Small tables with named rows and columns. After each table, cells are looked up by row and column.

desid:
fields: zene, lek, viroguk, doruk, kib, zodepal
mubu: [90, 129, 130, 83, 49, 87]
zef: [105, 166, 135, 198, 178, 157]
perupu: [89, 70, 114, 140, 85, 75]
kigepa: [100, 125, 101, 170, 111, 143]
rumef: [119, 61, 130, 146, 92, 143]
guz: [110, 106, 101, 138, 127, 83]
makeda: [133, 102, 78, 47, 158, 95]

zodepal of zef: 157
viroguk of guz: 101
zene of perupu: 89
zodepal of mubu: 87
lek of mubu: 129
zene of mubu: 90
Row with the largest doruk: zef

Table pobunez
         ripo   vif   fis   gur  zunizum  diled  musokon  basefuf  nedu  bosefip
pog      8.30  5.22  0.80  0.59     0.48   0.53     0.05     0.48  0.62     1.42
kap      0.83  0.77  5.88  8.12     1.21   0.36     0.73     0.76  0.41     0.61
munu     0.59  0.79  0.65  0.89     1.53   8.08     6.05     0.85  0.45     0.59
lok      4.79  8.50  2.11  0.63     0.59   0.90     0.25     0.52  0.39     0.70
lur      0.11  0.32  0.60  0.42     0.67   2.18     9.64     3.71  0.47     0.43
bigafer  0.61  0.48  0.59  0.55     0.51   0.47     2.82     9.83  3.30     0.71

bosefip of bigafer: 0.71
bosefip of munu: 0.59
gur of kap: 8.12
diled of bigafer: 0.47
bosefip of kap: 0.61
diled of lok: 0.90
nedu of lok: 0.39
gur of lok: 0.63
zunizum of lur: 0.67
bosefip of lok: 0.70
musokon of lur: 9.64
gur of lur: 0.42
diled of lur: 2.18
ripo of bigafer: 0.61

zoli:
         gab  vesa  rakad  vopitaf  reg  retaz  mezoguz
pof       94   137    139      131  104    115      127
nuguman   72   113    115      112   93    126      137
feporol  135   142    137       65  106    138      110
tafakod   64   108    129      142  124    142       99
masose   132    80    109      195  120    144      131
rugofam  112   134    116      104  123    104      124
sututev   58   102     78       92  113    104      115
fol      112   192     83       77  158     80      206
meboza   121   134    128      133  125     97      122

reg of tafakod = 124
retaz of rugofam = 104
mezoguz of fol = 206
gab of tafakod = 64
retaz of tafakod = 142
vesa of rugofam = 134
mezoguz of meboza = 122
rakad of rugofam = 116

ros =
         fom  ger  nedak  per  kibu
kuzola   534  707    523  599   531
beg      679  226    701  470   757
resibi   575  629    447  515   641
furu     470  812    717  488   281
vez      537  386    610  643   873
reni     452  864    641  686   315
nezosad  439  751    761  662   372
netut    473  737    595  480   503

resibi, nedak -> 447
vez, nedak -> 610
furu, ger -> 812
vez, ger -> 386
vez, kibu -> 873
netut, kibu -> 503
nezosad, nedak -> 761
beg, kibu -> 757
kuzola, fom -> 534
furu, nedak -> 717
nezosad, ger -> 751
netut, per -> 480
beg, per -> 470
kuzola, ger -> 707
beg, nedak -> 701
beg, ger -> 226
vez, fom -> 537
nezosad, fom -> 439
reni, nedak -> 641

gigol.tsv
	meke	vigul
kedufov	0.601	0.120
gavisap	0.750	0.215
gog	0.215	0.102
fivezul	0.758	0.167
vizab	0.441	0.388
pok	0.688	0.215
nisu	0.596	0.215
bemiz	0.487	0.174

What is the vigul of vizab in gigol?
0.388
What is the meke of pok in gigol?
0.688
What is the meke of gog in gigol?
0.215
What is the vigul of nisu in gigol?
0.215
What is the vigul of kedufov in gigol?
0.120
What is the meke of nisu in gigol?
0.596
What is the meke of kedufov in gigol?
0.601
What is the vigul of pok in gigol?
0.215
What is the vigul of gavisap in gigol?
0.215
What is the meke of bemiz in gigol?
0.487

Table faf
|  | buz | botugin | vos | bik |
|---|---|---|---|---|
| fupavif | 5926 | 3657 | 5504 | 2294 |
| dero | 5004 | 5465 | 5759 | 3364 |
| kulopeg | 6408 | 2491 | 6524 | 1881 |
| gomu | 2725 | 6296 | 5656 | 3418 |
| fub | 5683 | 7530 | 8536 | 1847 |
| mafa | 6594 | 2592 | 6491 | 2048 |

What is the botugin of kulopeg in faf? 2491
What is the buz of gomu in faf? 2725
What is the botugin of mafa in faf? 2592
What is the vos of gomu in faf? 5656
What is the bik of fupavif in faf? 2294
What is the buz of fub in faf? 5683
What is the vos of kulopeg in faf? 6524
What is the vos of fupavif in faf? 5504
What is the bik of mafa in faf? 2048
What is the vos of fub in faf? 8536
What is the botugin of dero in faf? 5465
What is the botugin of fupavif in faf? 3657
What is the buz of dero in faf? 5004
What is the bik of dero in faf? 3364
What is the bik of fub in faf? 1847

ditug =
,mazoge,dedig,pamasu,mogik,zes,vipesid,satus,mep,gib,tig
tubov,7354,5751,5130,9421,4952,3372,3553,4836,5123,5270
git,7742,4117,4295,6608,5757,2748,4736,5753,3362,3726
zaze,884,1464,6780,5162,3812,9050,6044,6494,6016,5545
ronivu,5693,8836,5644,3657,6235,5136,7702,5000,7229,8206
semef,9817,7968,3676,5891,7302,1751,3833,4867,7369,6250

semef, mazoge => 9817
semef, mep => 4867
ronivu, mep => 5000
semef, zes => 7302
tubov, pamasu => 5130
semef, tig => 6250
git, gib => 3362
zaze, vipesid => 9050
semef, pamasu => 3676
git, zes => 5757
semef, vipesid => 1751
git, mep => 5753
zaze, zes => 3812
semef, satus => 3833
git, tig => 3726
ronivu, satus => 7702
ronivu, pamasu => 5644
tubov, mogik => 9421
Row with the largest zes: semef

pobu =
cols = legesi, sudi, likales, nezu
nekas: [65, 109, 58, 46]
pivese: [142, 101, 147, 208]
beke: [88, 98, 155, 169]
giko: [72, 201, 207, 102]

What is the sudi of nekas in pobu?
109
What is the likales of beke in pobu?
155
What is the likales of giko in pobu?
207
What is the nezu of pivese in pobu?
208
What is the sudi of giko in pobu?
201
What is the sudi of beke in pobu?
98
What is the legesi of giko in pobu?
72
What is the nezu of giko in pobu?
102
What is the nezu of nekas in pobu?
46
What is the likales of pivese in pobu?
147
What is the legesi of beke in pobu?
88
What is the legesi of nekas in pobu?
65
What is the legesi of pivese in pobu?
142
What is the nezu of beke in pobu?
169
What is the sudi of pivese in pobu?
101
What is the likales of nekas in pobu?
58
Row with the largest sudi: giko

